500 stands for zero in the data rows.
A hidden rule labels the rows of this table. It goes by one to three of the table's principal directions, not those with the most spread.
[770,421,564,483,433,20,413,549,322,502,583,425,524,672,813,448,480,573,694,
 318,651,474,528,462,619,485,278,305,551,711,529,281,567,617,710,501,494,360] A
[667,520,200,646,588,329,695,428,532,339,451,485,501,542,439,574,459,553,484,
 379,567,614,555,584,540,300,769,464,376,497,440,464,428,384,392,486,412,509] E
[499,639,488,680,458,356,432,458,398,437,546,404,474,540,583,712,540,637,523,
 288,751,602,503,522,548,354,450,292,486,629,571,491,398,615,490,427,585,645] E
[305,584,534,310,598,985,496,449,599,343,541,582,587,243,457,495,475,472,373,
 814,369,533,565,371,441,524,503,708,557,314,530,351,491,474,315,450,506,523] E
[422,304,491,376,375,596,361,337,492,706,627,414,502,591,405,456,643,387,574,
 581,365,528,547,446,625,609,486,509,484,542,383,561,546,511,468,551,529,515] B
[507,610,622,409,586,553,419,480,288,358,772,413,562,406,713,607,467,566,400,
 556,633,612,531,272,595,405,262,458,631,460,624,202,359,614,491,525,519,594] A
[506,576,392,566,679,505,696,623,375,329,528,466,445,397,426,504,457,505,212,
 486,556,534,513,406,400,434,535,466,474,339,508,406,450,454,424,547,402,526] D
[858,563,386,670,564,106,442,286,56,152,867,421,540,687,738,688,483,604,584,
 256,640,614,752,394,753,344,255,253,571,512,574,171,390,533,499,540,639,705] D
[197,669,609,482,544,785,433,615,610,597,355,523,446,304,381,595,521,460,230,
 607,463,543,371,543,450,557,642,628,513,387,622,615,475,467,496,487,435,508] A
[691,603,307,415,433,359,656,413,351,565,696,517,662,660,671,486,537,533,587,
 452,420,574,589,550,702,497,588,451,399,524,435,385,599,328,648,688,445,404] A
[300,642,517,666,335,543,497,610,631,618,282,475,325,452,452,597,589,695,341,
 427,536,429,356,538,418,579,695,401,404,526,615,706,562,562,460,498,564,462] D
[411,316,629,334,489,719,471,401,587,601,649,531,514,458,286,299,597,339,464,
 718,183,287,625,472,459,697,376,743,622,305,404,606,519,355,435,545,446,521] D
[394,633,521,610,650,581,675,671,657,235,289,594,448,304,391,460,369,512,312,
 529,507,364,504,554,261,471,528,578,559,387,564,498,509,470,390,362,429,468] D
[291,473,476,203,485,953,405,508,609,702,473,515,482,370,488,467,489,406,414,
 859,316,620,433,310,529,654,738,701,492,295,426,388,596,425,351,560,460,433] B
[356,668,674,403,369,600,413,554,588,706,528,525,630,517,636,557,454,473,568,
 542,478,507,432,567,620,564,466,561,571,592,576,542,521,494,654,526,492,449] E
[678,456,609,380,325,196,328,459,388,630,720,429,623,682,757,390,513,502,686,
 450,424,381,560,489,743,620,267,432,569,637,560,378,609,538,776,598,542,338] A
[571,418,655,415,336,418,319,312,413,582,565,623,581,635,694,402,549,481,827,
 511,324,424,441,611,597,649,223,507,589,721,568,595,679,604,735,586,678,394] E
[586,361,698,285,191,546,82,280,212,764,806,544,629,697,786,565,716,610,749,
 590,287,532,619,350,897,788,244,454,495,606,554,394,638,603,642,690,757,482] C
[564,322,693,400,413,355,218,492,309,724,575,485,507,623,643,454,553,460,663,
 475,486,506,386,462,625,631,259,442,541,649,535,526,563,662,725,589,596,444] B
[592,649,349,706,607,349,680,494,359,376,463,554,571,572,520,645,414,536,569,
 260,703,649,436,662,483,275,513,360,438,621,503,568,421,501,556,483,492,601] D
[473,578,401,420,687,597,672,631,529,421,552,459,574,382,346,382,451,381,297,
 581,498,454,538,498,389,463,563,570,427,318,417,449,469,389,530,528,379,498] E
[805,267,493,455,483,140,392,370,56,591,801,411,465,713,639,478,646,463,483,
 380,424,595,595,370,774,559,292,397,549,507,538,356,494,465,659,720,448,464] E
[620,501,348,433,634,417,480,451,383,468,665,410,644,518,444,467,472,360,447,
 480,508,583,553,536,650,397,511,517,435,440,485,407,431,420,633,551,422,496] A
[777,514,353,602,449,97,524,338,94,421,807,425,449,764,605,628,681,640,390,
 302,404,514,718,409,862,557,540,276,411,421,555,269,503,389,573,725,530,568] A
[479,488,429,453,309,469,519,527,701,799,325,417,359,608,592,517,488,527,608,
 497,557,578,385,468,538,494,816,477,503,533,492,515,535,414,459,463,397,395] D
[383,609,401,350,566,806,678,648,552,568,410,665,568,369,402,314,445,410,371,
 717,249,400,466,558,329,701,635,686,427,265,388,580,742,298,516,618,434,353] A
[310,465,579,212,619,965,352,514,434,521,668,460,595,270,391,461,541,358,236,
 823,361,564,579,269,565,595,428,695,540,232,533,317,448,467,414,521,439,520] B
[761,634,281,429,514,259,795,514,422,504,634,533,743,633,677,392,449,520,640,
 394,528,524,536,644,585,391,549,447,371,596,406,410,580,339,746,646,378,336] D
[572,389,551,585,469,282,497,523,554,520,337,516,431,581,593,478,447,523,727,
 368,663,524,355,576,388,417,427,402,524,756,465,591,515,661,554,423,535,457] B
[523,528,410,536,593,431,627,535,542,491,436,526,627,498,412,448,493,449,570,
 401,605,528,407,705,409,369,512,470,357,653,414,656,485,529,658,502,468,475] B
[777,480,213,550,678,258,801,381,259,310,622,559,524,647,406,455,560,464,410,
 395,366,518,640,567,615,435,650,452,365,363,433,378,502,269,565,665,382,510] D
[365,341,554,469,579,532,473,599,619,575,293,494,405,386,356,380,493,397,430,
 556,494,473,321,541,333,523,506,573,521,554,468,633,543,586,500,432,398,380] D
[357,758,408,581,769,694,729,680,590,164,456,464,528,215,352,495,318,459,189,
 545,648,467,516,480,248,321,512,547,538,295,544,414,391,467,366,364,400,572] B
[411,707,846,257,274,637,248,707,679,659,510,545,730,416,945,483,320,710,735,
 672,584,346,411,374,595,621,293,551,622,612,669,277,585,682,648,402,614,303] A
[383,613,518,700,432,498,532,498,447,502,336,623,411,521,407,597,608,605,435,
 366,435,425,452,669,449,593,538,419,442,531,586,729,597,493,526,511,579,534] A
[586,586,412,567,588,395,619,618,581,522,367,562,648,530,418,503,415,503,578,
 364,622,468,479,711,489,369,621,503,375,520,469,579,434,400,623,411,400,486] A
[441,490,518,529,628,645,712,580,712,305,394,624,557,377,274,302,418,395,463,
 593,388,288,524,631,215,521,440,643,474,451,405,680,528,477,480,465,516,495] B
[331,423,495,428,495,748,534,439,632,590,402,594,438,467,271,439,582,374,406,
 669,220,445,510,551,474,663,681,671,475,369,435,641,579,367,416,547,460,492] B
[496,512,412,472,647,604,426,287,120,311,788,456,540,426,433,655,699,547,253,
 519,448,651,641,363,706,450,404,443,458,357,586,291,400,500,431,585,509,653] D
[482,669,297,545,646,450,785,651,577,412,455,438,520,413,412,399,368,420,342,
 456,582,468,465,585,325,384,624,502,481,395,425,502,525,359,508,478,316,431] A
[715,581,446,558,628,183,547,515,396,300,522,473,586,562,663,488,353,517,679,
 317,736,497,493,568,497,291,351,360,551,605,549,316,446,560,648,375,480,498] D
[387,534,531,549,502,776,557,505,768,302,313,631,397,337,376,489,452,533,405,
 677,333,376,618,480,333,583,635,688,563,314,531,526,526,410,225,384,542,526] D
[282,451,586,661,453,665,497,507,887,421,209,553,334,381,233,571,547,534,415,
 543,445,385,561,585,333,526,697,620,513,480,491,701,433,494,216,297,509,585] D
[558,251,539,474,564,418,298,387,274,489,556,489,376,556,465,509,608,425,481,
 522,414,590,489,399,580,591,409,464,495,513,475,457,521,617,496,585,587,551] D
[614,619,516,718,448,205,520,507,638,297,421,462,450,571,582,590,389,606,589,
 305,637,381,618,581,520,382,508,407,597,562,613,428,419,494,456,314,520,541] C
[554,291,456,426,580,539,427,439,421,410,631,377,410,478,455,513,525,430,403,
 602,515,621,626,242,545,472,493,502,531,399,412,286,400,543,286,491,485,589] A
[272,559,723,435,400,705,313,515,658,564,481,490,506,403,546,585,493,516,494,
 621,489,480,488,441,530,573,440,576,613,542,572,488,474,601,428,409,555,527] A
[471,450,554,519,547,536,564,452,598,432,398,529,399,474,453,548,518,479,481,
 519,516,552,501,487,453,428,576,554,563,506,531,481,399,486,401,428,432,552] A
[442,542,564,496,420,534,586,603,650,534,461,584,579,437,492,298,464,548,622,
 531,434,226,493,628,252,628,329,560,536,530,382,688,681,489,528,468,538,397] C
[496,613,361,483,404,428,459,535,461,743,489,391,529,623,541,613,560,489,489,
 393,606,670,443,556,680,466,748,369,323,563,493,511,511,448,651,573,470,478] D
[764,333,496,499,220,142,272,232,109,813,788,465,499,941,743,669,714,593,749,
 316,383,651,566,447,999,639,479,296,431,677,505,460,546,500,681,779,641,544] D
[843,463,342,753,533,37,672,364,317,305,594,479,500,686,561,505,510,544,661,
 167,648,523,589,660,486,290,349,322,505,670,490,571,435,474,594,520,504,559] D
[551,800,386,504,451,453,461,446,463,334,696,427,739,478,746,630,385,666,585,
 446,645,538,585,489,697,351,452,390,488,563,598,251,483,544,535,438,576,487] D
[402,580,276,560,642,755,739,427,482,368,420,576,438,396,330,540,454,433,320,
 572,408,631,454,514,404,413,702,582,491,331,502,556,495,357,318,528,415,543] B
[505,132,508,407,496,506,396,358,461,574,603,371,301,569,343,371,607,307,447,
 625,336,518,524,309,512,609,470,535,555,448,388,510,493,549,386,589,512,535] B
[487,268,522,495,470,537,533,466,674,653,360,551,435,571,344,423,533,402,647,
 534,444,506,418,575,395,522,598,583,449,596,338,735,483,512,454,508,500,521] B
[435,604,302,539,601,584,727,466,725,381,426,439,490,409,396,524,421,474,457,
 520,612,593,461,550,383,277,751,538,464,489,426,498,396,434,352,413,388,537] A
[322,532,618,243,411,921,247,379,338,569,755,516,627,377,629,597,634,568,450,
 765,367,606,601,265,679,665,352,568,525,410,523,299,559,569,397,573,624,543] D
[653,407,532,308,455,373,433,580,404,632,658,437,601,602,662,343,451,453,612,
 552,481,437,521,378,604,592,375,471,498,498,439,329,576,518,662,587,494,377] E
[247,402,766,395,246,704,203,567,806,863,285,515,437,480,488,471,509,496,636,
 640,404,370,364,504,508,710,535,624,590,567,556,689,578,584,484,381,552,398] E
[543,348,750,413,424,504,298,439,498,496,564,545,522,532,702,474,468,512,777,
 575,538,505,470,403,470,548,201,508,619,695,477,465,499,735,515,484,691,537] C
[294,568,505,727,500,641,543,540,821,361,279,499,414,350,254,653,517,572,346,
 464,579,480,542,602,356,405,694,547,440,524,503,700,362,533,249,326,520,627] E
[363,461,610,372,522,580,510,658,788,478,357,432,460,330,516,291,342,404,494,
 655,538,358,401,432,283,505,422,602,659,512,504,438,557,587,460,332,399,320] B
[562,433,539,488,337,368,294,381,423,613,663,405,457,669,537,562,612,525,504,
 481,375,462,606,416,784,631,535,435,476,480,557,437,495,499,551,600,603,537] E
[465,474,678,189,342,754,224,398,279,704,719,571,552,497,778,533,626,554,499,
 766,244,589,550,257,765,780,388,608,580,396,600,276,643,488,541,696,584,412] A
[419,679,559,492,444,536,480,568,427,552,434,575,516,474,648,543,516,583,501,
 479,521,517,384,557,478,567,468,438,477,569,591,525,624,554,640,552,564,433] B
[619,459,374,470,833,393,609,465,249,163,728,423,509,372,378,464,537,447,161,
 535,468,522,636,372,542,397,444,521,490,278,501,211,379,439,452,567,353,551] B
Here are more rows. What is the label of each one?
[533,598,474,702,401,279,576,598,579,566,313,574,566,598,527,509,455,617,729,
 247,659,399,399,776,380,448,472,359,412,737,452,758,585,556,630,414,558,459] C
[549,175,464,570,585,432,441,384,420,482,525,442,304,572,223,494,622,328,367,
 495,368,552,603,434,524,551,554,536,494,408,392,583,413,463,349,553,476,633] E
[612,564,587,528,399,348,515,493,454,423,555,617,539,586,630,441,497,630,606,
 467,348,249,639,539,546,662,365,493,576,453,547,429,638,426,548,512,561,439] A
[457,559,320,592,584,618,769,422,581,368,339,637,437,453,364,465,491,477,475,
 518,402,529,426,647,314,446,680,559,442,473,449,666,572,400,419,534,481,497] A
[663,706,614,578,494,205,415,530,322,261,680,493,677,531,866,573,337,639,682,
 330,707,451,571,508,582,395,110,342,653,675,631,267,502,656,646,419,609,491] E
[451,734,533,689,460,443,577,671,819,351,238,599,605,391,510,545,389,723,598,
 379,668,307,483,730,333,406,567,481,417,622,547,620,500,556,496,282,556,457] B
[590,213,376,491,551,456,564,357,522,450,597,382,363,564,297,450,616,398,423,
 545,431,556,635,368,512,465,620,512,447,435,334,467,390,462,306,546,455,598] B
[427,687,479,374,580,583,481,549,375,386,808,346,559,363,538,480,480,524,220,
 625,461,394,658,288,584,551,416,513,599,200,542,179,489,409,432,517,422,523] A
[702,511,386,526,612,134,411,519,231,406,652,362,520,566,626,517,436,453,433,
 352,605,576,543,462,670,420,413,372,532,489,552,265,497,501,635,527,427,448] E
[565,202,495,382,502,412,409,428,361,739,587,428,407,659,350,436,652,309,432,
 531,326,552,551,424,682,630,577,536,473,415,409,499,487,394,547,630,385,499] C
[507,583,619,585,422,396,416,588,610,542,438,512,626,532,557,512,392,562,688,
 372,639,364,473,634,496,449,356,461,544,629,564,593,462,570,608,347,546,492] E
[387,35,517,537,478,626,288,263,386,684,504,419,151,613,134,607,784,299,360,
 562,300,672,597,336,575,657,635,535,515,384,343,659,412,475,183,555,514,751] A
[665,454,543,665,495,180,534,550,546,468,299,587,532,602,588,462,441,560,806,
 257,709,473,344,746,349,371,373,377,435,837,483,709,512,669,708,430,590,458] B
[580,493,401,475,614,272,576,584,401,521,624,343,594,507,522,413,457,440,521,
 371,725,532,449,528,442,344,375,385,479,593,376,443,464,545,623,481,373,466] C
[402,533,434,615,528,605,650,547,646,434,397,471,436,412,360,485,467,544,440,
 482,599,465,421,516,290,402,564,476,459,499,464,651,441,548,373,436,514,555] D
[209,683,589,469,459,851,527,591,896,416,461,414,496,238,414,500,381,547,336,
 702,517,344,557,395,355,473,570,662,651,324,563,455,406,468,226,289,443,522] A
[381,664,444,486,462,661,519,479,474,631,483,489,441,483,477,572,519,455,378,
 526,442,570,471,517,545,530,649,539,555,341,593,536,521,329,495,526,421,519] A
[522,315,355,462,577,577,457,344,296,590,661,425,475,572,277,546,630,319,359,
 519,382,667,607,434,670,503,578,530,452,353,418,512,416,368,423,598,418,621] A
[443,778,385,352,549,684,583,494,452,461,616,518,667,391,667,517,373,511,453,
 623,472,574,479,470,583,447,545,576,570,370,574,291,563,371,523,519,404,409] B
[763,560,295,652,748,297,738,478,281,181,534,574,558,557,465,584,452,503,443,
 324,610,625,609,573,521,287,551,411,383,456,493,376,376,412,530,533,456,615] B
[220,721,567,503,534,777,516,672,698,444,340,485,478,249,421,494,448,552,296,
 602,573,408,383,500,299,499,549,537,493,421,612,555,509,573,462,386,513,471] D
[486,343,458,491,447,410,475,544,543,792,484,389,413,577,374,403,556,354,507,
 455,502,519,428,558,433,552,565,514,481,520,338,719,531,435,540,559,405,475] E
[202,625,716,436,326,801,273,570,566,769,351,518,406,429,590,650,566,619,447,
 607,520,566,256,416,541,628,589,485,483,542,686,598,523,661,540,522,634,500] D
[488,215,361,454,555,684,556,350,486,637,400,558,309,581,277,499,589,340,482,
 629,316,692,429,430,493,548,790,604,421,395,346,626,485,404,320,622,471,586] A
[371,474,592,393,556,684,589,703,850,557,266,506,516,362,546,390,251,391,637,
 644,685,556,279,474,219,378,532,620,575,627,401,544,460,630,438,354,433,415] A
[476,449,394,613,728,418,690,602,704,308,311,483,455,400,239,434,410,394,364,
 465,573,466,446,617,314,345,666,552,416,502,407,581,398,503,441,405,380,509] D
[446,425,364,558,708,675,736,428,699,141,410,521,432,312,238,442,520,440,361,
 603,502,520,584,503,228,349,608,587,426,455,373,520,404,518,248,415,483,598] E
[352,515,435,399,541,651,598,627,603,635,429,472,476,417,401,358,423,365,402,
 622,437,467,387,494,357,567,597,588,516,393,396,570,606,423,482,520,381,398] D
